(in the rows, 128 means zero)
Rotation paths and how fast each direction turns (deg/step):
Each turn is a multiple of 5 degrees from 10 to 175, or 0.
Each row of a path follows its step; steps can be skipped.
Rotation 1:
step 0: [142 138 112 135 133 135 124 129 129 128 131 119 121 114 130 122 133 113
 123 135 128 121 126 129 118 122 135 126 130 133 115 122 134 136 112 129
 127 123 125 135 127 128 130 121 120 131 127 121 130 123 129 131 131 133
 122 135 140]
step 1: [132 126 128 121 122 127 113 126 117 132 136 119 134 131 116 115 121 133
 119 127 130 127 128 121 127 131 126 121 127 132 126 133 135 131 128 121
 138 120 133 126 137 131 125 116 129 117 122 127 119 127 130 121 113 133
 112 135 137]
step 2: [140 128 136 136 116 132 134 139 137 127 138 122 123 136 129 131 124 132
 133 135 127 130 117 130 121 125 135 128 119 117 143 138 127 119 126 117
 130 123 136 129 124 126 124 120 134 137 124 116 130 135 126 115 121 125
 121 134 127]
step 3: [141 132 123 120 134 146 128 129 131 128 126 126 123 113 131 136 129 116
 123 133 131 132 130 128 121 139 131 133 119 123 132 132 126 132 118 128
 121 131 126 127 114 123 133 116 130 136 113 132 116 124 119 130 122 130
 133 135 128]
step 4: [137 132 126 125 137 140 117 138 131 130 126 127 125 129 125 117 119 140
 123 122 124 122 136 123 128 132 132 123 127 128 124 120 122 121 145 120
 129 125 123 126 128 132 131 125 121 128 117 145 122 121 133 122 118 147
 125 130 130]
step 5: [132 130 131 131 129 122 122 132 142 116 122 115 123 123 120 117 130 125
 135 131 137 127 129 128 129 115 140 126 116 132 127 128 129 110 129 117
 120 130 133 126 125 125 129 136 126 134 133 126 137 127 124 110 123 124
 123 137 130]
step 6: [137 129 110 126 119 124 131 125 135 129 124 128 126 116 120 132 135 128
 124 132 142 125 129 119 115 133 122 130 121 135 126 127 124 129 118 119
 140 127 138 119 121 115 134 126 129 122 123 124 120 115 124 124 130 122
 131 129 128]
step 7: [132 136 124 122 124 133 118 142 128 134 137 122 126 131 135 125 127 139
 131 134 132 134 124 125 123 135 127 127 128 128 129 118 120 144 131 115
 139 135 129 117 128 135 136 116 124 124 136 130 132 128 139 121 132 142
 130 138 127]
step 8: [132 138 120 127 134 123 126 141 140 129 133 133 125 132 125 117 125 116
 124 134 128 137 127 124 135 126 131 137 111 128 130 127 136 138 129 122
 117 129 134 131 128 135 124 130 124 140 134 116 131 133 117 124 119 135
 119 138 135]
step 9: [134 133 117 128 135 125 125 130 132 127 124 126 136 119 130 130 119 125
 110 123 134 126 129 135 122 134 124 124 123 130 137 120 137 130 128 118
 134 114 135 142 132 116 131 120 131 134 115 119 125 116 131 124 124 121
 124 125 137]
[129 125 128 126 129 125 127 129 130 126 133 129 130 127 128 129 128 128
 131 128 127 127 128 127 128 130 127 128 126 129 131 126 130 126 129 128
 128 126 128 130 126 127 125 131 130 130 128 127 127 128 127 126 130 125
 126 129 127]
110
Rotation 2:
step 0: [133 132 127 130 134 132 140 129 130 138 139 118 128 124 135 130 127 139
 126 122 130 137 122 140 135 123 122 131 125 114 125 135 125 127 126 132
 114 137 140 125 134 123 139 123 128 131 127 129 133 128 135 131 120 119
 129 123 125]
step 1: [129 133 139 130 113 118 134 124 129 114 133 129 138 136 134 135 117 130
 126 132 128 135 127 129 127 129 128 138 131 133 123 123 124 130 125 129
 123 127 125 133 128 120 129 135 110 120 143 122 128 131 124 125 129 134
 130 122 131]
step 2: [138 127 120 124 133 125 137 138 133 130 130 124 128 128 130 114 138 129
 127 132 135 137 130 127 114 139 113 128 126 130 135 132 136 136 128 114
 123 126 129 135 126 128 130 122 132 130 133 131 126 140 131 131 129 129
 134 120 134]
step 3: [135 131 126 116 135 135 128 131 126 119 131 131 129 125 129 127 130 135
 126 133 134 135 124 126 144 135 129 132 122 132 120 129 121 132 128 132
 133 141 138 121 142 124 124 127 129 120 139 126 123 128 134 131 138 141
 123 136 120]
step 4: [131 127 131 127 117 119 132 134 119 127 119 125 130 126 131 128 118 121
 126 126 145 136 131 127 130 129 118 122 122 128 116 133 120 130 126 125
 130 111 134 132 132 126 141 129 136 125 123 128 124 126 117 135 128 118
 123 125 131]
step 5: [131 128 118 134 119 141 125 136 135 125 136 124 131 122 119 130 130 123
 119 138 141 136 124 130 131 122 126 128 128 118 132 134 132 135 118 132
 128 127 126 118 131 125 119 142 123 134 127 130 125 136 127 118 124 138
 130 120 126]
step 6: [133 141 123 123 136 127 136 129 130 134 124 140 139 122 117 138 123 128
 130 114 130 128 119 126 132 119 129 128 127 130 127 133 118 127 126 125
 122 128 130 134 130 124 133 120 130 134 136 121 131 136 136 135 131 130
 122 116 138]
step 7: [124 136 130 120 120 126 132 129 125 123 130 131 132 139 130 122 123 133
 121 141 129 125 124 122 120 128 124 130 135 131 114 126 132 128 121 116
 122 117 133 121 123 135 125 127 130 123 127 123 119 129 133 112 129 136
 112 126 126]
step 8: [121 133 130 124 140 126 125 135 124 130 137 133 130 132 124 124 130 138
 122 129 131 136 134 131 136 127 127 118 120 129 129 140 141 130 127 123
 130 113 131 134 137 130 124 134 137 139 131 123 137 140 131 132 132 126
 140 133 129]
step 9: [128 131 135 126 124 144 135 125 127 128 132 133 131 133 129 127 128 133
 132 123 133 128 130 119 145 123 130 137 136 125 132 132 121 133 133 127
 128 120 131 121 136 128 133 125 124 117 116 135 134 135 121 135 132 138
 114 128 124]
[130 132 128 131 128 127 126 130 128 130 130 129 130 131 131 129 128 129
 129 125 128 128 127 128 130 127 130 126 129 132 126 129 125 129 129 130
 132 129 130 130 127 129 125 130 127 128 130 126 129 128 128 132 127 129
 129 128 126]
140
Rotation 3:
step 0: [130 131 121 121 123 132 123 131 129 122 121 110 123 136 140 129 136 124
 130 118 129 123 129 130 123 129 125 136 116 127 135 136 135 127 116 120
 110 123 128 135 141 127 118 130 128 118 133 120 124 128 127 128 115 139
 137 133 130]
step 1: [120 139 131 133 115 138 122 127 127 131 143 124 133 122 119 126 139 124
 134 122 130 125 109 139 128 130 125 134 122 124 124 137 121 123 117 130
 128 123 119 125 123 135 122 137 126 132 116 131 138 124 131 123 124 125
 132 141 139]
step 2: [136 123 134 117 127 131 129 128 127 146 130 126 124 109 123 136 131 127
 122 131 128 127 124 137 133 116 120 123 125 137 125 122 125 124 131 123
 122 121 128 132 134 126 118 138 132 107 122 119 134 123 120 129 112 132
 130 124 128]
step 3: [142 139 123 140 134 128 125 133 129 118 140 117 140 121 127 120 120 126
 126 127 124 121 125 143 126 123 135 139 131 130 143 136 137 123 122 133
 129 124 122 127 135 122 121 128 135 113 128 118 124 128 123 124 129 128
 128 136 123]
step 4: [120 129 123 130 129 121 133 131 127 132 123 132 130 127 123 122 142 118
 117 127 136 120 123 137 127 119 141 132 125 133 128 138 116 126 127 117
 132 116 126 128 127 129 120 139 120 128 118 141 117 127 120 112 121 140
 124 134 130]
step 5: [133 132 109 128 124 133 132 133 108 144 131 122 125 130 128 125 127 127
 128 126 116 130 125 145 126 129 127 122 131 116 131 125 117 129 127 131
 125 121 127 135 135 120 123 125 119 126 129 117 134 134 122 132 116 140
 128 127 126]
step 6: [120 134 128 121 128 132 123 133 118 120 142 126 132 118 128 136 132 133
 122 134 132 114 128 147 129 126 126 136 133 116 125 129 138 120 131 121
 118 125 111 124 124 126 128 129 127 126 134 132 119 124 139 118 124 136
 135 130 120]
step 7: [125 120 120 126 118 134 135 112 131 136 134 126 132 128 112 124 129 122
 126 130 131 121 126 158 129 126 126 127 132 141 132 118 133 128 128 125
 129 122 135 135 119 131 121 126 122 128 123 135 128 126 118 126 132 124
 122 131 120]
step 8: [133 131 121 120 135 130 134 137 117 124 121 112 137 130 122 129 122 127
 120 124 119 118 131 140 138 123 130 121 120 134 130 128 137 119 134 128
 128 125 130 120 136 126 126 120 126 121 134 131 128 125 128 127 123 140
 111 116 142]
step 9: [120 131 118 131 125 128 120 133 127 118 126 125 139 129 140 126 134 127
 124 113 136 123 111 139 131 136 134 133 135 130 135 126 130 118 137 135
 120 123 128 122 129 132 124 128 122 141 131 137 129 120 120 126 120 135
 128 131 109]
[125 132 132 127 128 125 128 130 130 129 129 126 127 130 128 129 126 131
 129 127 127 124 126 128 128 130 129 128 129 128 132 131 129 127 127 129
 131 128 126 129 128 126 127 126 128 127 130 129 127 128 132 130 127 129
 128 129 128]
135
Rotation 4:
step 0: [132 130 127 123 125 128 118 132 121 139 130 122 129 134 120 134 129 126
 133 126 122 126 149 121 129 117 124 126 125 123 127 126 140 137 128 136
 129 126 136 130 132 132 120 136 137 127 120 129 131 123 122 124 133 132
 123 145 126]
step 1: [138 122 124 132 122 127 125 132 129 128 133 132 120 135 126 124 137 135
 109 134 130 119 136 120 134 123 116 134 124 136 132 124 122 133 130 137
 130 128 128 127 129 130 139 130 119 115 129 135 135 120 123 122 127 127
 132 133 122]
step 2: [131 118 123 128 133 122 119 135 119 123 131 137 128 136 137 120 130 135
 145 122 126 129 139 125 119 135 122 131 136 130 122 131 122 119 135 133
 126 137 123 116 124 123 135 120 128 126 127 133 138 121 122 128 127 131
 125 132 127]
step 3: [121 128 141 126 128 119 124 125 130 135 129 112 133 137 124 125 131 130
 128 124 133 138 139 125 117 128 115 122 135 129 132 133 123 144 132 136
 119 139 129 129 127 132 129 129 127 128 119 132 131 132 121 131 136 131
 126 127 125]
step 4: [123 138 123 125 119 126 126 127 119 137 132 133 126 131 133 135 139 135
 123 129 133 124 142 120 129 128 120 137 115 132 125 140 113 131 118 127
 124 125 122 130 129 129 131 133 121 140 125 130 131 129 131 127 130 134
 133 131 126]
step 5: [137 131 125 131 127 118 128 114 126 122 125 136 131 129 129 119 131 137
 131 145 127 133 131 126 131 135 127 132 131 132 119 127 120 131 123 141
 117 132 121 122 129 112 131 125 135 130 124 120 133 120 130 130 138 123
 128 132 125]
step 6: [127 122 132 125 124 125 128 121 136 138 111 123 132 128 131 118 141 131
 141 118 133 132 134 120 131 134 133 133 127 130 131 134 124 131 129 140
 124 129 127 132 120 124 121 129 134 129 120 144 123 127 120 121 129 121
 126 125 132]
step 7: [122 129 126 124 120 114 127 123 125 132 128 133 127 138 142 138 127 125
 115 131 134 129 127 125 141 133 128 123 121 119 138 138 124 128 137 130
 123 130 128 137 125 132 125 127 130 138 126 131 133 118 119 124 139 128
 132 121 129]
step 8: [133 129 121 132 129 122 130 120 124 120 126 134 135 125 130 118 131 118
 127 117 130 126 129 124 141 126 124 138 133 124 125 130 118 124 123 136
 122 128 133 130 142 127 125 131 144 133 131 126 136 124 131 134 136 142
 134 136 132]
step 9: [135 121 124 126 137 136 134 123 133 124 117 125 124 130 132 129 127 135
 132 125 130 129 124 122 134 129 127 131 131 127 134 123 117 129 136 145
 127 129 126 138 138 127 127 131 129 132 115 132 129 135 120 144 126 117
 138 121 121]
[127 132 129 129 129 127 126 129 128 132 130 129 128 128 128 130 126 131
 125 127 127 125 129 130 130 130 127 125 129 127 130 127 128 131 128 131
 128 124 129 127 126 129 126 129 128 129 128 131 127 129 130 127 127 131
 129 126 129]
110
Rotation 5:
step 0: [127 123 144 131 123 123 123 134 138 126 142 130 128 135 132 122 124 120
 121 121 128 126 116 118 128 129 123 119 115 124 139 126 132 133 127 126
 124 129 128 114 128 131 127 125 135 126 140 133 134 131 127 132 120 132
 131 129 128]
step 1: [127 129 143 129 138 123 126 123 115 141 133 129 126 131 128 125 122 135
 127 129 123 126 133 129 124 124 137 131 134 124 129 115 130 132 126 126
 131 123 137 122 128 117 130 134 132 122 124 142 140 130 125 134 117 120
 134 138 127]
step 2: [135 121 129 134 135 138 128 126 124 130 118 139 116 137 119 125 121 129
 124 119 121 129 115 124 129 122 120 131 129 127 126 123 131 119 125 132
 108 123 128 124 124 130 122 141 126 127 126 131 131 123 118 128 127 130
 134 123 132]
step 3: [119 129 132 135 129 115 113 123 140 122 130 132 127 128 138 127 126 122
 132 130 127 130 128 117 131 129 117 124 120 127 122 129 132 136 123 135
 126 134 132 114 128 132 129 137 125 130 125 139 147 127 129 126 124 128
 135 122 130]
step 4: [127 137 140 131 136 112 128 124 116 131 127 142 127 133 133 128 131 135
 136 128 133 120 129 124 126 119 137 132 131 122 121 122 124 120 134 129
 130 123 124 124 132 129 132 141 124 118 129 126 133 132 122 142 123 122
 123 122 127]
step 5: [131 123 139 137 124 133 134 137 132 130 126 134 123 134 132 133 134 120
 129 131 126 123 121 115 129 119 124 129 122 129 134 131 131 122 127 135
 115 118 119 134 128 134 117 132 138 125 122 128 128 124 124 127 110 127
 135 120 134]
step 6: [129 131 134 127 129 120 129 123 135 123 141 140 125 124 134 126 125 128
 128 137 121 122 135 122 127 135 126 124 123 126 130 120 131 138 124 123
 121 132 132 125 130 124 118 132 128 119 133 122 147 135 136 126 122 122
 142 133 126]
step 7: [131 136 142 126 138 121 134 122 114 133 134 143 133 135 123 124 125 134
 120 124 128 130 124 124 131 125 127 132 130 120 133 119 124 123 123 123
 128 124 127 131 131 132 115 130 110 128 130 137 128 128 119 132 119 133
 125 129 130]
step 8: [121 118 135 142 128 133 119 128 129 134 118 136 123 133 128 126 119 123
 130 132 125 129 129 121 130 126 123 125 130 133 119 122 136 118 119 132
 123 130 116 129 136 128 119 118 131 124 119 138 134 122 131 125 118 137
 138 127 135]
step 9: [125 128 125 137 129 117 125 116 135 121 126 149 131 129 123 124 126 134
 127 124 123 117 129 122 136 126 123 139 132 126 123 125 125 139 126 136
 131 136 130 122 134 130 129 127 132 117 135 129 137 137 124 125 130 119
 135 124 121]
[126 128 128 131 129 130 127 129 131 127 129 127 129 126 128 130 127 127
 129 126 130 132 130 127 127 124 128 126 124 128 130 126 127 130 127 127
 129 128 127 127 124 131 125 126 129 131 127 130 126 125 128 127 125 129
 128 128 130]
145
Rotation 6:
step 0: [136 125 131 132 128 124 128 139 130 120 127 129 125 124 124 121 124 125
 128 137 132 142 115 135 122 124 126 139 127 127 125 122 137 120 122 137
 129 130 119 145 134 120 129 128 129 132 123 135 119 125 131 137 125 121
 131 129 124]
step 1: [131 121 125 129 142 132 129 122 137 122 134 128 123 138 132 128 137 128
 128 135 137 134 114 139 125 128 122 128 123 135 124 134 128 126 126 124
 114 128 125 131 133 128 120 125 120 135 128 128 143 128 120 129 131 128
 132 136 132]
step 2: [126 124 125 124 121 123 140 141 131 124 125 134 123 130 138 129 133 126
 120 126 131 133 134 130 128 118 136 136 125 138 134 133 122 125 119 127
 124 120 135 127 134 134 125 111 122 128 130 142 133 135 129 129 126 129
 127 133 127]
step 3: [120 134 132 122 124 131 122 125 120 119 135 117 143 130 127 124 131 127
 113 134 130 131 123 132 116 117 126 135 130 132 128 126 125 134 121 123
 133 128 134 123 129 124 137 124 121 139 123 133 126 140 124 131 129 125
 123 126 133]
step 4: [143 129 132 116 128 123 117 132 126 128 144 139 136 131 125 136 130 123
 122 130 129 126 121 133 124 136 128 137 122 133 127 130 132 132 121 121
 124 127 127 119 131 139 130 124 131 133 130 123 128 124 131 127 128 134
 117 122 116]
step 5: [126 129 139 124 133 122 124 124 134 140 125 142 136 129 127 130 134 125
 117 121 127 126 128 121 121 133 134 132 128 125 134 134 119 124 121 133
 126 126 136 133 123 132 126 119 122 130 127 121 119 117 113 132 134 123
 128 130 133]
step 6: [125 123 128 127 131 131 123 122 129 114 124 131 130 128 122 118 135 124
 125 139 129 124 128 129 125 121 136 133 122 121 133 120 134 120 125 136
 127 133 138 129 128 138 131 119 136 118 122 119 112 126 134 123 130 121
 130 133 123]
step 7: [128 131 120 126 138 118 123 129 119 118 128 136 122 139 124 129 137 122
 125 138 130 135 116 117 134 137 124 129 122 123 128 126 133 115 130 127
 130 134 125 135 130 128 124 130 125 131 120 130 126 127 127 140 122 127
 127 120 133]
step 8: [123 127 130 133 144 125 138 125 124 125 136 143 121 118 127 130 135 130
 118 134 129 127 128 129 136 126 136 116 125 132 124 125 130 129 123 129
 119 128 138 130 130 131 129 123 123 132 131 122 141 128 130 135 126 133
 141 129 129]
step 9: [135 134 126 128 117 130 132 130 120 113 131 130 120 121 122 124 131 138
 130 136 129 134 130 115 128 120 137 132 135 136 131 129 121 125 123 129
 133 131 142 130 125 117 130 118 132 131 130 135 132 123 122 135 130 126
 125 134 127]
[127 128 127 127 131 126 133 132 128 129 127 129 127 128 129 129 129 129
 125 126 131 125 131 129 128 131 127 127 128 127 128 130 124 129 129 128
 128 129 131 131 128 128 131 128 126 126 129 127 128 128 127 127 128 127
 128 130 125]
115
Rotation 7:
step 0: [119 142 129 129 117 136 135 129 123 129 125 117 124 136 126 124 127 127
 124 124 142 129 130 125 121 124 131 134 127 126 123 125 113 130 136 117
 119 126 134 122 126 140 120 134 141 130 128 116 128 134 130 132 118 136
 124 133 119]
step 1: [126 132 141 123 116 129 131 124 122 130 126 128 132 132 128 124 130 129
 135 135 124 129 129 128 122 120 127 124 124 132 133 122 136 134 128 116
 115 143 131 118 131 125 143 137 136 116 126 138 134 121 135 125 125 144
 133 131 123]
step 2: [124 131 122 106 117 126 129 128 132 133 137 130 127 142 124 141 119 130
 137 120 126 132 116 128 129 114 127 133 126 128 129 124 131 129 117 122
 125 125 132 133 125 115 128 137 128 120 124 122 130 129 130 126 116 127
 124 123 124]
step 3: [120 144 128 130 132 130 136 129 137 127 136 111 124 134 123 126 124 132
 131 122 127 137 126 131 138 125 129 136 127 134 126 134 121 125 118 129
 118 126 125 114 141 139 137 132 137 122 124 120 119 129 128 126 123 129
 126 133 120]
step 4: [126 120 136 138 121 125 122 131 133 141 127 127 125 132 126 126 123 131
 136 132 117 122 123 118 131 131 123 130 121 140 134 129 132 133 118 124
 127 131 118 124 139 124 138 129 145 123 125 143 128 127 132 114 122 128
 129 122 120]
step 5: [123 121 120 119 126 130 119 132 130 133 138 127 118 140 124 141 133 119
 131 125 123 119 128 138 129 126 127 129 123 134 122 125 125 130 119 133
 128 119 130 130 122 125 124 130 146 141 119 125 120 132 130 131 114 124
 130 121 118]
step 6: [121 138 127 130 133 130 132 131 131 140 133 125 120 132 116 123 142 123
 119 127 129 123 142 132 144 128 122 127 121 134 128 129 128 134 130 126
 120 130 122 125 131 144 139 137 133 130 139 126 122 120 133 135 125 130
 132 125 120]
step 7: [130 122 135 125 127 131 122 124 124 147 124 139 128 139 123 125 129 129
 134 125 133 124 137 124 121 120 126 129 129 145 129 136 123 140 127 118
 127 129 116 131 126 122 125 130 130 127 141 129 128 125 136 116 121 130
 134 117 132]
step 8: [130 132 113 116 131 134 138 117 120 123 137 121 123 133 127 142 131 123
 129 132 126 128 137 138 119 127 128 134 133 135 119 136 117 134 123 123
 132 134 131 122 120 125 133 130 132 140 129 121 127 127 126 121 121 132
 134 118 123]
step 9: [122 139 124 126 125 116 142 131 117 137 130 121 125 128 123 129 123 135
 124 132 134 128 136 121 135 136 118 129 129 126 123 118 117 136 130 127
 128 140 126 128 136 134 143 138 129 125 135 125 134 115 129 120 121 123
 132 123 131]
[127 127 129 129 131 130 126 128 130 127 123 126 128 127 130 127 126 129
 128 128 133 127 130 126 128 129 129 129 129 130 130 129 128 127 128 125
 126 127 124 126 130 128 126 128 130 126 130 126 129 128 129 127 128 129
 128 129 126]
110
